One turn sends every row of this set to another row. A few are shown first. Where does it send the rows asked after them?
fulav: [ 39   3  58 -28  15 -21  37  31 -13 -37  11 -57 -21 -29  51 -25 -35 -23
 -49 -21  11]
Pono: [ 59   4 -36 -27  27 -27 -35  11  23 -28  22 -35  -8   2  10 -32  63  -2
  34 -60  33]
rufi: [ 73   3  44  27  16 -20  65 -13  15  10  35 -32  -5 -30  29 -37 -22 -38
 -12  -5 -12]
zutu: [ 61  -2 -41 -21  24 -27 -32   4  24 -26  21 -30  -1  -3   8 -34  65 -10
  35 -55  29]
bidal: [ 37  -5  54 -26   2 -13  58  35  -3   1  -4 -45 -42 -25  35 -46 -20   9
 -32  -6  -8]
bes: [ 49 -11  22  22  -6 -22  73 -16  16  28  -3 -29 -20 -49  12 -55  -2 -25
 -14   5 -19]
vig: [ 59   6 -33 -36  30 -27 -26  11  23 -20  21 -38 -13   2   2 -27  66  -3
  36 -60  37]
maz: [  0  -1 -23 -25 -13 -42  41 -28 -22 -17 -30 -34  -5 -57  22 -25 -23 -62
 -21 -18   6]
kig: [ 56  -4 -41 -25  26 -29 -36   9  21 -29  20 -37  -5  -4   8 -31  68 -10
  30 -59  36]
nalef: [ 25  13  28 -59  -1 -18  39  26 -18 -18   6 -38 -35  -5  45 -15 -51  -2
 -15 -18  -1]
Daf: [ 26 -11  14   9   6 -38  44 -23 -13 -26 -12 -46   8 -73  27 -36 -11 -73
 -42 -19  10]
Nav: [ 54   5 -40 -38  27 -31 -28   6  20 -26  19 -36  -6  -7   2 -27  67 -14
  30 -61  39]
nebo: [ 60   3 -40 -26  28 -26 -25   3  28 -17  22 -34  -5  -1  -5 -30  67 -12
  40 -54  36]
Balol: [  5 -20  11 -15 -10 -31  49   2 -16 -15 -42 -45 -20 -67  22 -49  -6 -38
 -48 -13   9]
nuku: [ 55  12   6   4  -7 -24  65 -28  11  27  20 -14 -15 -17  17 -32 -33 -30
  16   0 -23]

nalef moves to maz
Nav moves to nebo
rufi moves to fulav
And these:
kig moves to zutu
bidal moves to Balol

One turn sends every row of this set to another row. A few are shown first. Where does it send the rows asked after them?
Bebi: [ 34  26  10  30   4  20  41  35  10  24  49 -61   8   2 -55 -52 -50  13
 -42 -44 -11   6  39 -47  32   5 -36   6  44   8  27 -39  53 -20  33  30
  28  19 -50 -17   8 -22  -2   1  19  27  64  17  22  22  16   7  -5  -2
  26   8 -19   0 -10  45   7   2  21  58 -34 -47 -39]
sove: [ 43 -10  31  37  25 -31  51  11   1  34  22 -15 -25 -34 -32 -36 -39  19
 -18 -19   8   9 -20 -38  52 -13 -27 -17  41   5   5 -36  23  -1  -9  54
  14  15 -50 -31  46 -23   2 -17 -10  28  74   4  23  12  59  22  20  27
  50 -17 -13 -15   6  35   8 -19 -12  58 -26 -46  -2]
savak: [ 23  22  29  23   6  25  39   1 -18  32  55 -69  16  19 -39 -39 -48   7
 -27 -58   2   9  36 -32  30 -45 -29  12  48  21  21 -76  63 -27   7  26
  11  21 -30  -1  26 -51  -2  -4   1  37  15 -16   8 -18  65   9  13   7
  60 -22  -6   8  23  56  24   3  17  30 -19 -36 -17]
duro: [ 21 -50 -21  15 -26  67  24  55  33  35 -20 -16 -12 -46 -22 -33  10 -37
  77 -12   0  -1 -23  13   9 -10 -17   0  89 -16  -1 -18  18 -39   9  38
  25  21   2  41  23   5  12  -4 -32   4  12  -7 -37  75  51  14  66 -21
  50  23 -10 -10  -5  72 -13  -5  -9  13 -43 -21  44]
zitos: [ 36   9  12  39 -36  10  -2  38  -4   0   6  31  -2  14 -32  14  -6 -59
 -11  13  18 -22  25 -11  19 -13  -3 -42  24  -9  -3 -44  29  34  12  49
 -16   2  25  30 -10 -41  -3 -12  37  -9 -32  15 -37  35  76  21  56 -52
  26 -14 -12 -15  60  64 -44  59 -27 -39 -10 -23  -3]
Muvum: [-22 -15  21 -19 -44  13  11  56  26  47  17  11  35  15 -55 -26  31 -68
 -58 -24  37   1  49 -28 -19  26  29  27  49 -17 -20 -19 -29 -36  31  79
   4 -13  19 -13  -9  23  15 -39  28 -34 -17 -48 -36   6  27  61  34 -33
  34 -14  -9   2   6  76 -12  17 -14   4 -20 -22 -11]
nugog: [-18 -18  30  23 -24  32  14  39   8  42  27  11  28  -1 -44 -37  18 -67
 -36 -25  21   8  51 -29 -31  54  13  10  51   0 -25 -27 -28 -20  46  56
  20 -11   6  16  10  38  25 -17   3  -3   0 -76 -42  16  32  40  50  -5
  40 -51  -5 -53  21  51   1  32 -30  -5 -11  -2  13]
Nanid: [ 29 -36   9  -5 -52 -17  28 103  34  20  11  46  15 -11 -28 -48  16 -11
 -16  -4  -3  20 -12 -21  14   5 -21  -5  21  11  10 -21  21   3  31  83
  26  -2 -31  -9   9  30 -25   3  -1  -3  54  -5   8  72  13  -8  -4  -2
  33  25 -19 -39  16  32 -25 -36 -15  52 -16 -20 -29]
Sida: [ 42 -29 -11  40 -29   2 -12  -4  -1  24  34  -5 -15  -2 -62   5   6 -72
  16   0  15  -6  15 -27  45 -13  -6 -36  52 -19  25 -40  10 -38  17  13
  -7 -16  65   7   6 -48   8  -2  26  25  -3   3 -70  34  61  45  34 -68
  21 -12 -21   6  21  72 -54  31 -18 -26  -3 -19  -3]
Rom: [ 26   4 -26 -10 -28  47   3  70  42   5 -10 -16  -9 -29 -46  -3 -34 -36
  38  -3  16 -54   6  -6  -4 -10  19  36  76 -19  -6 -40  20 -48  28  73
  17  21   2   9 -14   1  12 -34 -12 -15   0  20 -19  63  34  25  87 -50
  33  46 -20  19  12  82   6  24 -30  23 -66 -57   1]
sof: [ -1  -7  31  14  14  67  29  81  33   6   9 -18   7  -4 -41 -28 -50 -48
  52   7 -27 -56   1  -4   7  28  17 -16  83  -6   3 -29  18 -11  17  59
  -6  38  -4  12  -3  -6  47  -4 -12  -3  10 -31 -50  34  45   2  93 -23
  37   7   3   8   0  41  15  -5 -20  28 -56 -30  33]
lonup: [ 21  22  20  12 -22  26  31   2   2  -2  47  26 -19  -3 -65  23 -21  21
 -36  46 -29 -23  -3 -40  12  10   5 -44   3 -26  -2 -24  22  39 -11  60
  -3  17  62  16  17  -3 -13 -37  37  28  53 -69   2  47  29  37  63 -19
  28   4 -31  -2  37  41 -18  56 -22  38  22 -46 -34]
Sadu: [ -1 -43   1 -12 -32  12 -14  46  15  75  13  37   9 -21 -47 -21  50 -66
 -22 -31  20  23  25 -31 -11  21  13  28  64 -13 -17   8 -21 -52  34  49
  23 -18  22  -9  36  50   7 -34  -7 -17  -2 -54 -25  12  31  43  48 -18
  50 -32 -31 -35  24  56 -24  39  -4 -14 -20 -20   3]
foza: [  2 -20  -2   1 -61  31  -7  19   4  55  55  -7  -5   1 -69 -26   5   4
 -69   1  61   1  49 -17  -2   0 -18  12  27 -50 -34 -40  -6 -20   5  55
   1 -15  18  35  -7  -3 -30 -44  18 -22  21 -62   1  43  42  88  13 -37
  57  -7 -43  13  20  45 -21  71 -17  -2  15 -36 -37]
Pasof: [   8  -17   -1    9  -46   39   21   16   15    9   44   -1    0   -8
 -114   -6   47    7   12   25  -45   -8   19  -52   30    7  -26  -66
   40  -43    6  -18   39   10  -43   23  -13    9   45   21   16  -11
    1    0   21   36   38  -50    4   42   -9   28   26   -9   48   -6
  -33  -27   10   20  -25   54    1   34   19    6  -33]
toka: [ 32   2  -1  18 -28   3  13  67  42  16  52   4   9   1 -66 -51 -40 -25
 -27 -23  -5  -6  22 -54  26  35 -17  12  28  -2  23 -16  17 -52  65  58
  37 -19  -7 -19 -11  18  -2  26  16  14  65  -7  -7  62 -18   6 -11 -22
   4  20 -27 -35 -21  34  -8 -34 -13  63 -27 -38 -23]
Pekur: [ 33  -3  20  25 -16 -25  30  57  11  51  12  40  -5 -15 -20 -53 -39 -15
  -6   1  10 -13 -14 -54  41  15 -19 -26   6 -26  -3 -18 -16 -26  29  80
  16 -13 -33 -32  28   2  25  24   7 -15  75 -12 -18  51  34  10  -1  -4
  19  -7 -24 -44   2  15   1 -22 -26  56 -17 -19  -1]
fum: [ -1 -26  -6  11  -4  64  32  59   7  30 -12 -35  -5 -41 -29 -14   0 -19
  74  -1 -11 -12  -4  15  26 -35  -7   4  43 -16  -6 -26  36 -56 -20  34
  30  31 -19  61  33  -2  33  14 -28  -6   8   8 -39  39  61   9  59 -40
  78  33 -24   6 -13  43   2  30 -23   5 -24 -29  24]
navoz: [ 40 -35  27  40 -29  30  -7  50  -1  -3  51  19  15  15 -74   2   3 -78
   0   6 -29   3  29 -21  14  27 -22 -31  56  24  30 -26  53  21  26  10
   5  22  65  24  -7 -11 -16 -13   5  37  -3  -2 -67  23  39  14  63 -30
  33  -1 -21 -10  48  45 -72  38   4 -27  -9 -32  11]
gar: [ 21 -11 -34  11 -46  38  -1   1 -10  33  60   5 -12  -8 -87  -7   1  33
 -12  21   3  -1  41 -39   5 -13 -33 -13   4 -62   0 -19  20  -1 -24  30
   8   8  27  54  -6 -44 -23 -19  33  10  53 -33  -5  74  41  46  24 -37
  27 -15 -59   8   9  32 -19  64 -25  34   3 -33 -39]
nov: [ 22  -7  21 -17 -27  -9  36  26   9  12  53 -29  15   9 -61 -23   1  -8
 -20 -46   1  14  19 -30  40 -59 -15  19  60  31  -5 -63 104 -28  -9  39
  -3  27 -29 -19  14 -32 -14 -26  -9  46 -12   3  29 -14  43  22  11  13
  65   1   9  17  33  74   2   4  20  37 -18 -47 -30]
Sogeg: [-20  -5  32  20  11  47  31  59  33 -13  16 -48  -4 -20 -60  -5 -39 -37
  63  17 -29 -45 -12  -3  26   1  38 -12  58   6   8 -40  44 -54  -6  44
   3  40  -3  31   4  10  44  12  -9  13   9 -19 -44  15  29  14  82 -25
  68  34  -1  16 -15  52  14  10 -36  17 -31 -28  29]
nureb: [ -4 -37  29  -3 -47  36   1  29  13  64  47 -13  -5  -2 -93 -33  50 -26
 -22  -2   9  13  19 -29  30  21 -23 -48  65 -41 -21  -8  17 -24 -11  21
  -9  -9  32   2  31  17  -3 -13  -5  -3   3 -85   1  16   4  62  11  -5
  76 -17 -32 -23  16  19 -35  67  16  -2  18   5 -22]
Lurom: [ 42  -1  33   1   7   2  49  -2 -12  25  31 -25  -9 -17 -31 -10 -25   6
 -23 -52  10  19  -1 -24  47 -58 -26   0  50  21  -2 -49  65  -7 -19  33
  14  10 -22 -12  58 -27 -13 -29 -17  39  11  -3  27 -19  74  17  33  30
  82 -10  -7 -18  42  60  -7   1   1  32  -9 -48  -1]
zufef: [ 29 -16   5   3 -22 -24  42  62  27   8  26  -8   2 -26 -34 -39  26  16
 -15 -19 -10  29  -2 -20  47 -29 -20  -5  51  23   4 -41  91   9   6  66
  12  21 -60 -20  17  -9 -17 -10   5  32  33   3  54  38  21   6 -10  -1
  43  12   5  -1  15  56   4  -2  14  53 -18 -42 -54]
Gefu: [  3  -9   5  -8  -9  53  31  70  33  -2   6 -35 -11 -26 -41  14 -43 -24
  29   4  -8 -36  -3  11   4 -27  26  33  32  11   1 -35  37 -43 -11  46
  26  35  -2  47   4  15   8 -34 -11 -15  15  22 -29  42  46  23  78 -27
  71  66 -22  35   2  79 -13  27 -48  17 -33 -75  11]
duzi: [  -1    8   54   13  -28   33   10   31    7   25   63   -1  -13    4
  -64    0  -18  -17  -68   16    5  -25   21  -24    6   36    9  -27
   40   -6  -30  -37   11   19   35   62   -5   -1   40    6   19   35
   -3  -53   10    8   15 -112    3   20   20   61   48   -8   56  -14
  -18  -28   49   31   -7   70  -21    9   24  -36  -33]

sove moves to zufef
nov moves to savak
And these:
gar moves to lonup
navoz moves to Sida
Sadu moves to Muvum
duzi moves to nureb
Rom moves to sof
Sogeg moves to fum
toka moves to Pekur

One turn sends every row of this set to another row. A few are shown first. Where does it send the rows asked after them?
kap: [-31 -18 -20  -1  26  -5 -38  16 -61  -9  48   3   7  -4 -47  24  -8  23
  -3 -17  24   2  33 -16   3  33  35  28 -18 -17  18]
feb: [ -9   4   5  27 -46  17  11 -16 -18  -4  22  -5 -18   4  27  10 -26 -10
   4  25   3  -7  16  -2  22 -84  57 -12  31 -25  32]
muka: [-24  49 -18  -3 -14  20  24  36  14   5   0 -27 -22   9 -14  33   5 -45
  -2 -13  29 -23  51 -28  42   6   9  26   0 -26   2]
Kitip: [-18  38   2 -30  10  -8  17  37  11  -4  14 -15 -18   0 -46  49  36  11
   7 -35  16  13  29  10  19  17 -41  34  -4   0  17]
Dumev: [-24 -18 -22  -4  47  -2 -29  34 -55  -1  45   4  -1 -15 -39  16 -12  25
  -8 -25  25  -9  26 -23   8  27  40  33 -20 -17   2]
tolu: [-15  12  48  -3  11  21  25  31  -7  22  27   5 -13  20 -88 -17  35  -2
   0 -29  15  27  14   7 -16   5   8   2  35   0 -13]
vefoz: [ 15 -10   2   2 -27  10 -12  21 -10   4 -26   3  24   2   7  40 -14 -21
   0   9 -18 -58   8 -44  35  -7  16  29 -39 -12  15]
nebaz: [  3  -7  31  53 -14 -35  36 -66 -41   8  21  11 -26  -1  13  12  12  25
   1  19 -23   5 -14 -23  47 -34 -15   9 -14  34   0]
gav: [-15   5 -17  40  10 -25  -3  -6  -8  42  31 -30  -2 -51  26  49 -20 -14
  -8 -20 -17  12  22  -9   3 -27 -21  42 -46  -9  39]
retig: [ 17 -30   9  14   9 -16  31 -27 -18  19   4  32  -3  13 -78 -27   3  28
 -10 -31   1   1   5  61   9 -22  33  18  21   8   4]
vepu: [-37  -7  34  42 -26 -16  16  -3 -22  15  -5   1   5   6   9  28 -27 -25
 -17  41  -9  -7 -22 -69  13  -7  26  -4 -25  16 -10]
nit: [ 30 -51  58   5 -17 -12  14 -21 -41   0   3 -15  12 -37   4 -24  11 -15
  -3  -9 -47 -15 -33  -6  -7 -30  -6   9  15  -1  34]
gana: [ 21  17  15  13  35 -19  10  -8 -33 -16  58 -10 -29 -38  -9 -52  42   9
  -1 -28  15 -24  13  21  48  -1 -21  24  27  -4 -23]
Par: [ -9  40   1 -25  12 -19  13  46  14   8  17 -21 -32  10 -60  41  41   6
   1 -28  -3   1  12  25  19  15 -28  43  -6   6  13]
fisi: [-28 -14 -23   3  35  -6 -32  24 -56  -5  39  17   2   5 -42  28  -5  19
   3 -21  34  -5  35  -6   2  37  29  34 -23 -17  15]
vor: [ 26  45 -11 -12  34  -9  14  -6   7  30 -17  -3 -32   4 -28 -12  -6  -7
 -19 -31  14   5 -16  15  -7  28  24  -6  14 -87 -21]
Lipit: [ 14  -5  19  67  -3  -1  76 -69  -9  44   6  11 -22 -12 -15 -21   8 -15
 -12 -10  -1  21  -2  14  16 -30  15  -5  15  -1 -23]
Sud: [-17  41  26  18  -5  39 -40  19   0  33  39   4 -16  23   0  40  44 -17
   9  22  17  15  -6 -20  -5 -13  -2  -9 -39 -48  14]
momi: [  3  11   2  43 -46  20   0  -7 -18   4  28  -8 -26  10  31  11 -34  -9
  -4  12   3  -9   9  19  21 -81  64 -13  11 -27  15]
filan: [ 38  36  -3  -7  41  -5  15  -2  11  39 -15 -10 -15   8 -22  -4  -1  -1
  -8 -32  34  21 -23   6  -4  37  14  -1  19 -68 -13]
Tepoz: [-34  32  29  26  -6 -69  31  -5 -29  -7  31   5 -54 -11 -29 -14 -30  -4
  11  27  -5   6 -30  22 -26 -12   3  -1  45 -15 -20]
lotin: [ 21 -54  58   7  -2 -13   3 -14 -29  14   8 -22  20 -33  14 -39  -1  -6
  -6 -24 -30 -12 -26  -6 -10 -34  -2   4  11   4  37]
Zega: [ -1   3  11  35 -36  18   7 -11 -12  -6  25 -11 -22  10  19   0 -37 -10
  14  18   6 -10  11   1  27 -83  66 -12  26 -35  29]
rova: [ 32 -51  52   0 -16  -8  13 -20 -38   2  -3 -21   7 -33   9 -31  11  -2
  -7 -13 -21  -5 -48  -8   6 -36 -11  -2  14   0  40]
Dez: [ 28  23  -9  -8  44  -7  31  -7   7  27 -12  -3 -30  14 -29   3   4  -4
  -5 -27  32   9 -23   7 -12  36  23   3  13 -83 -19]
tum: [ 42  22  14  31  28 -13   1   1 -38 -15  56   6 -29 -22 -26 -52  29  17
  12 -17  21 -20  10  23  55  -3 -17  28  25 -12 -27]
rovof: [ 17  -8  20  44  -7  -9  68 -79 -19  37  -4  29 -32  -7 -15 -15   7 -10
  -9  -4  15   7   0  32  12 -31   3  -5  19  -9 -26]
keza: [ -4   8 -15  31   2 -21  -3  -8   2  35  21 -26  14 -42  30  68 -18 -16
  -3  -4 -25  17  21   4   8 -20  -8  42 -30   2  45]
Kug: [ -2  16 -13  29   1 -24 -13  -3   2  50  11 -20   8 -52  19  51 -31 -20
  -9   5 -25  15  15   2   7 -25 -22  43 -37  -8  43]
kagud: [ 29 -57  58   5 -12 -14   7 -17 -35   1  10 -31  15 -30   5 -28  10  -9
  -1 -12 -39 -12 -37  -2 -13 -11  -4   4  12   3  33]
kiv: [  9  -5  -6  -5 -16   7 -11  19  -3   1 -31 -10   3  20  -2  26  -6 -13
 -10   7 -28 -52   2 -43  47  -4  25  28 -49 -19  31]
midif: [-17  20  21  33 -19 -62  40   0 -48   0  15   5 -55 -21 -35 -20 -36  -4
   3  16  -8  15 -27  17 -33 -10  -7   2  42 -16 -19]
Tirir: [-30  -9 -36  -5  38  -5 -25  27 -59   4  31   6 -14   0 -38  27 -14  33
  10 -21  33   3  28 -13   6  33  33  30 -12 -10  26]
Padad: [-22  45  28   8 -12  27 -47  17 -13  21  36  -3 -24  22  -2  38  39 -11
 -11   8  23  17 -27 -17   0 -15   2 -20 -44 -50   8]
baz: [ 40  20  21  21  34 -21  11 -17 -33 -28  53  -2 -25 -18 -24 -45  35  16
   3 -28  14  -9  15  11  59   5 -18  28  29 -20 -22]
rago: [-21   4  44  34 -31 -27   7 -10 -18  16  -7  13   8  18  13  31 -34  -3
  -4  42 -16  -5 -19 -73  15 -24  12  -4 -13   9  -4]
bediv: [ 22  27 -10 -15  44  -6  20 -13  13  33 -12  -4 -19   2 -29   7  -5  -9
  -6 -22  27   6 -30  11  -7  29  36  -2  15 -84 -15]
mog: [ -9   1  27  61 -20 -43  19 -58 -27   3  19  17 -20   5   2  -2  13  23
 -12  25 -25   1 -21 -13  54 -40 -10   8 -34  27   8]
mim: [-21  32  30  24 -15 -59  31   4 -36  -2  25  -3 -61  -5 -24 -14 -29   9
  -1  15 -24  16 -32  23 -34 -18  13 -11  47  -8 -19]
pir: [  1  16  49 -17  19  21  21  37   3  14  26  16 -14  20 -82   9  30  18
   7 -14  19  33   9  17 -13   6   5   1  30  -2 -23]
kebid: [ -1   4 -15  37  -3 -31  -2 -14   0  32  30 -38  11 -48  22  58 -28 -22
 -10 -10 -17  13  25  11   9 -20 -14  47 -33  -8  39]
nogid: [ 41  24   9  25  29 -12   4 -21 -29 -20  60 -13 -22 -28 -16 -48  42  12
   5 -21   6 -17  21  16  55  11 -14  25  23 -21 -21]
mar: [-13  24  33  24 -11 -67  40  -2 -31  -8  27   9 -48 -15 -32 -12 -32  -3
  -3  26  -9  10 -29  18 -24 -20   2   7  52 -15 -32]
Zeg: [  5  10   5  35 -42  20   6  -3 -22  -3  26 -12 -20  -6  24  12 -43  -1
  -1  27   3   8  14  -6  35 -79  60  -9  28 -15  22]
favo: [-17  44 -29  -3 -24  28  27  35   6   1  -9 -12 -30   9 -10  47   9 -30
  14  -9  15 -29  49 -28  28  -7   3  23 -11 -39   8]
fakam: [-21  40  34  17  -6  33 -36  13  -6  28  46  -6 -29  11  -8  40  46 -23
  10  20  15  14 -27 -17   0 -23  -3 -11 -41 -51  14]
mibe: [ 26 -28  21  12  20  -2  28 -25 -25  20   5  44  -3   3 -79 -31  -4  24
  -4 -25  -4   5  32  47  -1 -10  16  21  21  -1  -8]
let: [-18  37  20  10 -16  50 -45  20 -24  32  33   0 -26  10   1  33  48 -24
   6  22  28   7 -11 -15   2 -10  -6 -13 -37 -38  16]

nebaz moves to pir
gana moves to Padad
And these:
bediv moves to kebid
retig moves to muka
feb moves to baz
Zeg moves to tum

